Each path below is one point turned by a fixed rotation once a step. After each direction that follows a path, write how fast that rotation turns it, in degrees per step (0 if it stays still).
Each turn is a multiple of 5 degrees from 10 to 175, or 0.
Each row of a path follows its step; steps can be skipped.

step 0: [  8 -22   9  -7   6   4  13 -35  -2   5 -38  -3  15   7   3   3   2  19
 -17   6  31  -4  29  26   0 -27   0  -9 -21 -26  -1  21  12  -1  -1   0
  -5  17 -11 -11  -3  -3]
step 1: [  2  -4   3 -14 -21  -3 -12 -18   0  22 -13   5  -4   4  32   5 -10   4
 -29   0  16  15  24  33 -12  -7  -4  -4   6  16  -6  25  14  -3  12 -22
 -28   3 -26  -4  29   6]
step 2: [  9  -6 -16 -14 -15  20   3  11  -8  19  12  -8  -6  21  10 -10   5 -15
 -30  -1  20  -6 -22  14 -15  -9  -4  -2  -6  16 -17  -9 -17  -3 -19 -13
 -57   4  -7   4  10  10]
step 3: [ 18  -5  -5 -14  -9  28 -14   7   5   4 -11  -8   7  16 -18 -11  -2   7
  15 -26  13 -22   4   7 -29  -6   4   7 -27  -8   8 -19 -23 -23 -25 -11
 -21  23  -9  30   1   7]
step 6: [ 18 -10  -4   5 -24  15   7 -13 -14  11 -28   5  26   9  23   1  -6   8
  -8   4  19  11  34  16 -15 -10 -19  -9   6  -5   2  15   9 -31  15 -28
 -31  -6   8 -14   4  -8]
step 8: [ -8 -23  -2 -28  -3   1 -13 -11  -7   9  -7  -5 -10   6 -15  -5  -2  -3
 -20 -21  23 -13   9  23  -5 -21  16   0 -31   9  -9 -17 -18  -2 -28   3
 -23  28 -25  12  13   1]
step 9: [ 14  15  20   6 -13   6 -41   4  -4  19  13 -12   5  27  -6  -6 -17  -5
   4 -16  15  16  22   2 -28  -3  10  -6 -12   6  -9  -3  -3  -8 -13 -11
 -15  10 -44  22   5  20]
step 11: [ 25  -7  -1   4 -14   9  33 -12 -14 -11 -40   7  45  21  -6  -2   3  22
   0 -21  -2 -14  27  11 -13 -15 -11  -2 -10 -14  15   1   2 -15 -10  -5
 -13   7   3 -10   3 -11]
step 14: [  1  -2  -7  -3 -26   8 -18   3 -12  10 -16  -3 -11  10   3 -11 -14 -13
 -19 -23  21  -2  14   8 -38  -1  12  -4  -6  11  -1 -34  -1 -27   9 -25
 -33   5 -23  13   2  21]
step 15: [ 32  10  18   3 -10   1   5  22 -15   0 -12  -7  12  16  -9 -13  -3  -8
   5 -28   9  -7 -21  -5 -24  13  -1   9 -28 -10  -7   1  -1  10 -16  -2
 -40   3 -27  18  12  28]
Speeds:
[  7   7   6  -1   4   5   6  -2  -7  -4 -10   8   4   3   3   3   5   0
  -7  11   0   2   5  -2   2  10  -6   4   2  -4   1   2   9   7   5   4
  -1   2  -4   3   7   0]
70
[ 0  6 -5  0  5 13 -4  4 -1 -8  1  7 -1 -4  0  5 -6  9 -9 -3 -1  5 -5 -5
 -1 -3 -1 -9 -8 -4 -1 -2  5 -4  0 -8 -1 -5  6  2 -4  1]
95
[  2  -4   4   3 -14   1   8   9  -5  -1   5  -3  -4   2   5   9   3   4
  -3   3  -5  -1   0  -2  -4   0   3   7   2   0   0   1  -3  -5   9  -4
  -6  -9  -3  -5  -4   8]
85
[  2   3   1  -8   5 -10  -4   2  -5   0   0   0 -12  -5   8   7   3  -4
  -2   3   2  -4   1  -2  -7   4   8  -3  -4   3   0  -1   0   1   0  -7
  -9  12   5  -4   1  -4]
60
[  5   8   0   0   2   1   6  -5  -6  -6  -1  -4   0   5   9  -8  -3   7
   9   3  -6   1   2   5  -3   2   3   1  -8   3 -11   0  -3  -1  -2  -4
  10  -2   4  -9  -2  -2]
60
[ -6  10   0  -6  -1   1   2  -7   8   7  -5  -7  -3   0   3   4  -7   5
   2   2  -4  -8  -6  -4   7   0   0   2   4 -10  -1   4  -1  -8   6  -5
   2   5  -4   3   5   4]
115

step 0: [ 12  -3  34  16  -7 -32 -10   4 -17  -2 -16  16 -11  -7  12  -1 -16   8
  12  -5  14  -6 -32  21  14 -20 -26  29 -12 -16  -5  12  25 -11 -21  17
  -8   0  20 -16  -4  -8]
step 1: [  8  -2  20  -5 -12   1  17 -20 -18   8 -25 -28 -23 -14  19 -18 -22  29
  19 -22   9   5   3  -3   1  -4  10 -22   1  -3 -13  29   8   1  21  27
   5 -12   8 -23  21  -1]
step 2: [ 16  -7 -10 -11  -6   3   0  15 -14  -5 -14   4  -9 -47 -25 -13   1  -6
 -22  -9   0 -10   5  -9  -7 -24  18   3 -12  -5 -23  24   9 -11  40   4
 -23   5 -25   7  18 -13]
step 5: [ 23 -11 -13 -10  -6 -10   8   8 -20 -13   3  13 -30   5   1  -7  13  19
  17  -5 -20 -52   3  19 -19 -18 -26  -3 -22 -24  22   7   1 -16   4 -12
 -10 -24   9  -1   0  -3]
step 6: [ 29  14 -13   5  -4  13  26 -12  -3  -9 -15 -22 -32  23  41   1  18  22
 -20   8  10  -7  -5  -7  19  -7   8   5  -8 -33  -1  -2   8  11   3  -7
 -17  -7 -17  -1  25  11]
step 7: [ -1  11  19 -13 -30  10   1 -15  -2 -25 -26   6  -9   4   1  -3  13   8
 -28  -2 -16  25 -11  19  -7 -27  18  42 -17   4 -28 -12  11  -5  15   3
 -10  -6   3  14   0  19]
step 8: [ -2 -12  33   2 -17  -5   1  15   6  13 -12   4 -40  -2   7   8  24  11
 -14 -36 -14  13   5  20   8 -10   1 -20   5  34   4  -4  14 -26  -1  -1
 -29  -2  24   6 -11  -5]
step 11: [ -9   9 -14  16 -10   0  26 -18  11  -4 -29  -2 -13  19  -6 -10   8   1
 -25   8   7  -8 -47  17  11  40  -2  -7  -8  11  20  -3 -12  -6  16  -7
 -25 -13  10 -17   5 -17]
step 14: [  5 -34  -1  17  -2 -19   6 -10 -32   2   2 -15  -7  -5  26 -15 -15  22
 -22  14 -18  13   1  12  -9  12  46   7  -1  14  -3 -19  -1  29  21   5
  -9   0   5  -1  19  -6]
step 15: [-13   8 -30  17  -2   5   4   8 -24  13   7  28 -15 -21  18  -2 -21  -4
  -7 -21 -18  18  -6  26  -3   0   2  14  -7  14 -22  -2  -2 -15  26 -28
 -11  19  15  29  18 -10]
Speeds:
[ 8  1  7 14  0  5  2  5  2  2  5 -1 -2  4  6 -3  4  0 -2 -6 10 -3 -2  2
 -5  2 -7 -1  7  3  4  4 -8  8  2  2 -9 -2  1 -2 -8  0]
140
[ -5  -3   0  -3  -1  -5   6   1   0  -1  -5  -4   0   0  -5  -5  -6   0
   2   0  -9   1  -4   8  -4  -2  -3 -13   0  12   2  -3  -4   4  12   1
  -1 -11   3  -2  -2   5]
110
[ 10   4  -1  -2   5   6   0   3  -2  -8   5  -4  -1  -6  -3   5  -2  -4
   1  -3  -4   8  -3  -8 -11   1   3   4  -7  -1  -9  -7  -7   3   1   0
   0  -3   8  -9   0  -4]
140
[ -4 -12  -3  12   9  -3  -8   3   5  -5  -2   2   0   3   3   8   4   3
   7  -1  -2   2  -7  -3  -7   2   1  -3  -8   1   1   7   3   3   0  -1
   2   0   3   8   7   3]
70
[ -4   4  -6   3   5   5   4  -8   4   4   5  -6  -6  -3   2  -5  -9  -1
 -13  -2   4  -2  -5  -2  -8  -5   6   0  -6  -5   5   3   5   2   5  -4
   5  -4  -4   7  -4  -2]
85
[ -2  -3  -3  -4   1   0   1   1 -17  -3   4   7   1   0  -7   0   2   7
  -9  -5  -4  -7  -5  -7  -1  10  -1  -3   3  -3   2   2  -7   6  -1  -1
   4   1  -5   1   1   8]
40

step 0: [-10 -27 -15   8   0   5 -10 -39 -13  -8  -1 -11  21  17   2   9  -8 -13
   0  11   9  -4  -2 -29   4  24 -25  27  -5  -4 -22  37 -24 -12  -1  -3
  12   6  27 -10  -7  13]
step 1: [ 12  33   0  -5  26   1   1  10  28 -10 -31 -31  -2   0  -1  -3 -25  -2
   1   0  -6  -8  -1   6  -5   1   0   3  36   5 -27 -17 -27  17  -2 -19
   4 -34   7  -5 -17  -9]
step 2: [-22 -40 -15  29   2   9   8  -8  12  -6   3  17  -4  -9   0  10 -27   9
  -2  -5  -2 -36  -8 -17  15   1   3   4  -3  -9   5 -21 -12 -25  21 -17
 -16 -16  -5  46  10   3]
step 7: [ 14   6   4  -7  22 -20  20  31  -4  -5 -12  -4 -13 -15  14  13   7   7
  11  14 -32 -17   9  -1  -4 -24 -19 -11   2  -4 -13 -13  21  -1  30  -2
  44  -1   0   8 -31  -8]
step 8: [-17 -14  16  26   9  -1   4 -10   3   2  33  13  13  -4   9   3 -23 -28
  -9  -8 -40 -18  -5 -22  -5  -6  -5  16   3  30   6  28   5 -18  16   0
 -11   5 -24 -16  14  12]
step 10: [  9 -14 -10   0  -9  28  33   1  34   3   2  -7  -9  -6 -19  -2 -17 -20
 -12 -15 -26 -14  27  16 -21  12  29 -10  23 -18 -20 -24   9  -6   9   1
 -10   4 -15   0   8 -12]
step 11: [ -8  -4 -29   6   9   6  -4  -7  10  25  13  16 -12 -11  15  12  21   4
  15  39 -19   7 -23  -3 -18  -8   0   9 -33  -7  27 -25   7  -9  25  22
  -6 -24   5   2  10  -7]
step 12: [ -5   4  13  23 -17  22  14  -7 -18  15  18 -23  28  10  23  -7  11   1
  -5  13 -14  25  21 -19 -16  -7  -1   5   9  -2 -41   9  19  16  -4   4
   7  19  23   0  29   2]
step 13: [ 20  29 -19  -3  19 -32   2  -3  13 -31   8  -1  -8   0  -8  11   9 -36
  -4   2  -5   9  33  -1 -10 -13 -13  46  -6 -20  -2  -5 -11  21  14   8
  15  -8  -5   9  -1  -9]
step 15: [-21  -1 -28 -21  -7 -18 -13   9 -11  -8  18  -3  -4 -33   3  23  -1   8
  26  26   8  -8  23  -9  -6  20  35  -6 -18   0 -17  -4  10  25   7  -7
  16   5  18  20 -15   9]
Speeds:
[ -6  -6   0   6   5   3  -3  -1  -2  -5   7   5   8  -8   5   2  -3  10
   3  -2  -5   3  -5   1   5   2  -7   0  -4   4   5  -8  -4   4  -2   6
 -10  -4 -10  -3   2  -1]
120
[  5   2   3  -3   4   1   2  -4  -1  -5   7 -10   3  -7  -1  -2  -7   7
  -3  -7  -2  13   4   4   2   3   3   1   0  -5   2  -2  10  -2   5  -8
   3  -6   5   0  -9   1]
125
[  3   6   4   1  -2   8  -5  11 -11  -1   4   0   8   4   7  -9   3   1
   6   1  -5  -7   2  -4  -3   2   2   4 -11  -1   2  -1   3 -10   4   0
   6  -1  -2   0   0   3]
85
[ -2   5  -7   4  -5   1 -10  -3  -2  -3   2  -2   1   2   2  -3  -7  -1
   7  -1  17  -2  -1  -7   3  -1  -2  -1  -2  -3  -9  -2  -5   2  -4  -7
  -4  -8   2   3  -6  -7]
20
[ 10  -7   2  10  -4  -3   0   2  -2   1 -13   8   1  -6   3   0   2  -1
  -3   6   4   5  -6  -1   9  -2   5  10  -4  -6   1   0   0  -2   7   0
  -3   0   3   1  -5   0]
155

step 3: [ -9  12   5  -6 -13 -11 -25  -7   1   6  28  39  -7  -9 -12  -4  -3  -8
  -8  15 -13 -12  23  -7  -6  11 -14  -1   7  22  30  32 -23  -6 -18   8
 -17  19   3   3  -2   5]
step 4: [  7  -7   9 -20  -7 -12  20  -2 -15 -39  -2 -21 -17  11  22  24 -14   4
 -11  12   6   1  27   5  11  11 -18   2  11  15   8 -11  19  -7  28  12
 -22   1 -28  -1 -16  10]
step 6: [  6   0  14  -3   0  -8 -19  -4   0 -17   9   3  -3  22   2   3  11   2
 -13  17  16  24  19  13  25   8  -2  17  -1  -1   5  26  17  11 -12  -4
 -42  18 -42 -12  -1 -12]
step 7: [-10  11  -6 -15 -27   1   2  -3 -25   6  27 -19  -1  -3 -10  15   4  22
  -4   3   3  -5  30  -8 -26  -6 -31   5  16   3  20 -11 -11 -15 -25  15
  -8 -29   1   9 -23   0]
step 9: [-27  -7  -2   2 -14  -4 -22 -26 -10  12  45  11   8  -9 -17   5   3   6
 -10  -1   4 -17 -13   2  10 -17 -13  15   7 -14   4   8 -11 -23 -24  13
 -25   4 -17 -16 -11 -22]
step 10: [ 16 -14 -18  -4  -4 -20  19  11 -24  -8  10  -4  -7  10  12   1  17  11
  -8  -3  -4   2  20  19 -15  29 -15  -1 -23   7 -10  -3  41  -2 -17  -1
  -5 -25 -37  -3  -5  -1]
step 11: [-15  -5 -16 -24  -8  23  -7  -2 -11  10  18   1   3 -28  -4   2  -9   5
 -11   4 -40 -23  -3   0  -7  -6 -28  11   4  16  14  27   0   3 -22   4
  11  23  14   2 -16 -21]
step 14: [ 17  -9  -4  -3 -13  -3  12  -6  -6 -34  -6  -1 -10   3  -1  -2  17   7
 -11  26 -10   9  11  28  17  17 -24 -10   7   4   0  42  18  14 -11 -14
  12  36  -5   3   1 -12]
step 15: [ -9   4 -13 -12 -13   2   1  -1 -22  13  32 -25  -5   9 -33   9 -35   1
  -9   8   8   2  10  12  -3   4 -10  14   3   6  -8   7 -35 -17   9  14
 -16  15  14  -7 -26 -11]
step 16: [  7 -20 -18  16 -27  11  10  -4 -14 -20 -16  17  -1   7  -8 -18   9 -13
  26  10  13   2  37  22   4   9 -14  10 -15  14  -4   8   9  -2  -1   5
   1   8 -36  18  -1  22]
Speeds:
[  3  -5   1   7  -1  -2 -13   5   2   3   3   6   5   1   5  -1  -6  -8
  -6   9   3   4  -2   4   4   3  -1   2   5   4  -8   5  -5  -2   1   2
  -7  -7   8  -9   0  -4]
120
[ -6   5   5   7   0  -3  -5   5  -5   3  -1  -2   1  -8   7   4   2   2
   4   6   4  -1   3   2  -2   7   0 -10  -2   6   5  -1  -5  -2  -9  -3
   2  -4 -14  -3   4   8]
110
[ -4   3  -4   2   5  -4   2   8 -11  -5  -2  -1   2   9   4  -9   2   1
  -2  -1  -5   7 -10 -10   2   9   1   4   7   0  -3   3   1   2   5   0
  -3   3  -7   1  -6   5]
170
[ -2  -2   0   4   3  -6   3   4   5  -1   2   8  -2  -2   7   2   1   5
  -1   0  -7 -17  -2  -3  -6   5   3   2  -8   3   6   4   2  -2  11   2
   2  -1   0  -7  -1  -7]
40
[ -5   0   7   0  -4  -2   2  -2   3 -10   1   0  -3  -2   2  10   2  10
  -2   0   6   0 -10  -3  11  -6  -4  -9   7  -5  -2   8  -3  -4   1   5
  -5   3  -3   1   0  -7]
135
[-9  4  1 -5  1  7 12  0  6 -6  2  4  8 -3  2 -4 -8 -5  0  3  2  2 -1  5
  2 -4 -1  6  3  5  6  4 -3 -3  5  8  5 -9 -4  2  2  7]
90
[  6  -3  -7  -1  -4  -5   3 -10   3  -8  -3   5   9   0  -1   0   1   7
   2   3   1  -1   4  -1   9   8   1  -4  -4  -2  -4   2   0  17   1   0
   0  -6  -1  -5   0   7]
175

step 0: [  4 -14  24  11  -6  13  32   5   5   7 -18  25  11  19 -12  -8   0 -12
 -22   2  -7  22  17   6  21  -9 -15  -7  -9  10  33   0  15   3  21  22
  45   3   9   2   8  15]
step 2: [ 19   7  -2 -10  18  20  11  12  25  17   0  14 -24  -7  11 -11   0  -3
 -25 -17  -5 -15  -1 -19  15  30   0  28  -7  29  35 -27   6  14   6  -5
   4  26 -24  -1  15   0]
step 6: [ 17   8   6   4   9  15  -1 -16   6   6  14  13  23  27 -15 -15  -8   3
 -24  -4  13  19   0  34  18 -25   7  37  -4   3  30 -16  11  -3  -2  10
  18  38  21 -10   3  -2]
step 7: [-21  -8  44   9  20  18   2  14  33 -21   4  16  -5   2  -7  12   7   2
  -8  -6  -6 -21  -5  12   2  -5  18  18 -31  -5  22 -12  14  13 -24   3
   2  21  12  -2 -22  29]
step 9: [  3  -7  12  -1  21  32  15   1 -19   2  -8  -6  -3   9 -25   2   4 -40
  -5  12  19 -29  -7   7 -18   9 -14   0 -13  22  -4  -1  13 -11   0  -8
  30  48  -9  17  -9  10]
step 10: [  2   6  15  -5  28  16  15 -18  20  27 -10   7 -10  30  -1 -27  -4 -16
  -4  -4   4 -17 -16 -17   4   7  -3   8 -14   2  34 -22   7 -33 -11  -3
 -14   9 -32  15  10 -10]
step 12: [ -3  -4  20  -8  10   8  36   0  12  22   0 -12  25 -16  26  -3 -11 -18
  -3 -11  29   4   6  23  23 -17 -17  28 -14   6  31  11   5 -10  -9  21
  -1  12  23  17 -15  -4]
step 13: [  8  -1  37 -29  20   8  -2  12   8 -14  11 -17  12   8  29   9  17  -9
  -6  12 -10 -26   0   2  15 -33 -14  29 -32   6   1 -15   6  12 -24  -3
  27   5 -12   3   3  -7]
step 14: [ -8   1   8   6   5  26  -1   1 -10  11  20   3  33  19  -7  19  -1   4
 -35  -6  -7   9  -7  12 -19  -4 -18  48 -10   8  17 -14  -5  13  -1  13
  -1  35 -27   3  21  -7]
step 15: [-10  -8  38  18  29   2  -6 -17   7   6  13  -4  -1   4 -33  16 -12 -18
 -10   3   4 -29  10  11 -33   3 -13  11 -18  -3  19 -25  16  10  -6  14
   3   5   9  28   2  28]
Speeds:
[ 0  4 -2 -6  2 -5 11  6 -7  9  3 -4  0  2  7 -1 -3  0  8 -1 -1  3 -1 -2
  5  2  9 -6 -4  4  4 -1  2  9  2 -4  1  1 -6 14  2 -2]
40
[ -6  -2   7  -8  -1   2  -3  -5   0   3   2  -4   7  -4   2 -10  -3   1
   9   0   6   6  -2   3   7   1   4  -8  -4  -1   0  -5  -4 -11   4   1
   1  -3   5  -8  -1 -11]
55
[  8   7  -4  -1   7   3  -5  -1  -4   1   4   5  -8   2  -2  -2   3  11
   2   3   6  -4  -9   6   7  -4  -3   3  -4   2  -2   0   0  -1  -2  -7
   0   7 -10  -6   7  -6]
95
[  1   2   0   0  -8   9  -6   8   9   4   5  -5  -5 -11   9   2   7   0
   4   5   2   1   5  -5   3   2   4   9  -4   0  -2   4  -3   3  -1  -3
  -1   8   6  -1  -4  -1]
70
[ -6   1   4   0   5  -2  -1   1   6 -12 -12  -3  -2   0   2  -4  -4   2
   0   0  -6  -2  -1 -11   7  -3   2   7  -3  -3  -3  -7  -3   0  -1 -12
  -7  -4  -6   4  -4  -4]
125
[ 2 -8  3 -4 15 -2 -8  2 -6 -4  3 -3 -3  2 -1  5  8  1  2  8  0 -3  9 -1
  0  2  1 -6 -2  7  1 -4  4  3  5 -8  5 -4  7 -3 -5  4]
175
[ -3  12  -5   2   2   7  -1   0   0   5  -8   5   2   4   7   3   2  -2
   7   3   3  -7  -5   2  -2  -8  -1  -5  -1   1  -1 -11  -5   0  -4   1
  -3  -4  11   2   2   9]
125

step 1: [ -4  12 -19 -16 -16 -23   0  -8  -7   1   5  24  -3 -18  28   9   3  -1
   5   3  11  31 -27   9  29   8  17  -6  37  16 -23   9 -12 -26  18 -32
  18  11   7 -17   4   3]
step 2: [ -7   8   2  -6 -27 -22  13 -29  16  46 -26  -6 -12  15 -26   0 -13 -20
   5  18  -2  -6  12   4 -10   1  19 -17  28 -18  -5  10  14  -1  10 -16
 -17   5  26 -26  14  -2]
step 4: [-15   6   1   9  -1 -44   7  11 -11   4  18   2 -11 -25   0 -12 -14  -4
   8 -38   0  -1   5  16   2   1  24  16  20  45  -6  15 -10  -1  17 -36
  12   2  13  12 -21  13]
step 5: [ -2  -8  11   2 -40  -6   7 -18  31  11   3  12  -6  -1  -3 -11  -9 -39
 -10  -3 -11  21  17   2  -7  25  -6 -19  28  -7  -4  18 -37 -35  20   0
   1  15   5  -6  -1  21]
step 7: [  3  18 -25  12  -4 -30   9   7 -15  13  12  -5 -12 -26 -19  18 -25 -20
  10  18   0  10   9  40 -19 -33  25  11  29  10   8   2   9   0  17   8
  15  -7   4  16  -7 -15]
step 8: [ 12   7  21  14 -36 -21   4   5  11  -3  -3   4  17 -13  11   3 -14  -5
  21 -19 -24  23 -13   8 -25  22  11 -16  24 -25  -8  14  -7   7  37 -20
 -24   9  -4  20 -24   8]
step 10: [ -4  31 -32 -21 -13 -13  13  16  16  26  -1  19 -13 -32  -1  15   7 -10
   1  -5  10  16 -23  18  15  -2   4   5  39   2  -7  12 -18 -13   6  18
  27 -24  -6  -5  22  -6]
step 11: [-19   6  16   9 -24 -11  -7 -11  10  43   6 -11 -12  -9 -11   6 -16  11
  26  11  -7 -15 -15  23  -4  -4  12 -15  36 -20 -30  39  15   9  -3  -8
 -14  17  12  15  -9  -7]
step 14: [ -6   7   2   1 -31  -8   0 -15  15  15 -21   9 -16 -24 -33   2 -20 -18
   0  11  -3 -18  22  19   9  21 -20 -26  28   7 -12  22 -37   3  -7  -4
  -2  -6  16  19  13   2]
step 15: [-15  14  32   1  38   2  26  -6  -3  35   3 -21  22 -38   7  -5 -14  13
  10  -8 -12   9  -4  18   3  13  22 -19  32  -7  -8  -2 -24  -2   1  11
   7  16  -1  -1  13  15]
Speeds:
[  0  -7  -3   0  -7   1  -6  -1  -2 -12  -1  -9  -8  -8  -2   3  -3  -1
   9   0   9  -2  -3   8  -1   6   2   2   1   1  -8   4  -4   4  -1  -6
   8   5  -6   0   1  -4]
110
[-2 -6  6  8 -3  2  0  3 -1 -7  8 10  1  4  5 -6  3  3 -7 -3  3  1 -5  4
 -7  5 11  1 -7  1 -1 -3  0 -7  7 -5  0  2  7  9  2  0]
90
[ -1  -6  -1  -7  -1  -9   2   6  -4  -1   3   5   2  -2  -3  -1   7  -8
 -10   5  -6   2   1  -8  -3   1   2   2  -4  -7  -7   2  -4   0  -4  -8
   0   8  -7 -10  -1  -1]
95
[ -4   2   5 -10   0   7  -9   2  -9  -2  -1   4   4  -7   1  -2   6   2
   8  -6   1  11  -7  -6  -2   3   3  -1   7  -1  -3  -5   1   4   2   3
  -7  -3  -3   0   2   9]
155
[ -7   1 -13  -3  -4   4   9  -7  -6  -1   1   2  -2   1   4   7  -2   5
  -7   0   7  -2   3  -2  -1  13  -2  -3   0   2  -5   4  -6  -7  -1   4
  -6  -6   1  -4  -2   6]
85
